B =
[[127 129 128 128 127 128 128 131 128 128]
 [124 129 129 129 128 136 118 130 140 121]
 [125 132 129 130 130 126 127 129 125 132]
 [128 138 135 123 125 130 130 129 139 133]
 [131 131 131 121 123 130 132 132 137 127]
 [135 113 120 125 124 125 136 129 119 120]
 [122 122 121 137 133 127 120 129 117 123]
 [134 111 116 127 124 118 141 132 106 123]
 [134 131 134 125 129 131 129 119 136 131]
 [124 127 125 133 131 124 128 129 118 131]]
The smallest entry in the last column -> 120
The second entry from the end, reading row by row: 118
The entry just right of the smallest entry -> 123
The third smallest entry -> 113
The top-right entry -> 128
Which number is the first entry, reading row by row?
A: 127
Which number is the entry directly below the smallest entry?
A: 136
The 3rd entry on the main diagonal -> 129
Which number is the entry just left of the largest entry?
A: 118
Which number is the largest entry in the first column?
A: 135
The third entry on the diagonal from the top-right corner: 129
The entry in the bottom-right corner -> 131
Which number is the entry directly below the largest entry?
A: 129
Which number is the entry just left of 117?
A: 129
Which number is the 2nd entry on the diagonal from the top-right corner?
A: 140
Which number is the fourth-last entry, reading row by row?
A: 128
Which number is the largest entry in the last row?
A: 133
Which number is the third entry from the end, reading row by row?
A: 129
The bottom-left entry: 124
Which number is the 2nd entry in reading order?
A: 129
Which number is the largest entry in the last column?
A: 133
The entry just left of the smallest entry -> 132
The first entry in the row that holds the largest entry -> 134
The entry directly above the largest entry: 120
The largest entry in the first row: 131
Which number is the fifth entry, reading row by row?
A: 127
The third entry in reading order is 128

[121 126 147 108 151 147 126 117 132 114 122 130 118 107]
The entry just right of 108 -> 151
What is the entry just left of 114?
A: 132

[[150 155 115 135]
 [133 151 107 147]
 [111 128 141 130]
 [139 144 110 120]]
Counting starts at 0.
Find the entry in row 0 and column 0.
150
Find the entry just right of 151.
107
Find the entry directly above 110.
141
The entry in the bottom-left corner -> 139
Find the entry at row 1, column 0.
133
Find the entry in row 0 and column 2.
115
Find the top-right entry.
135
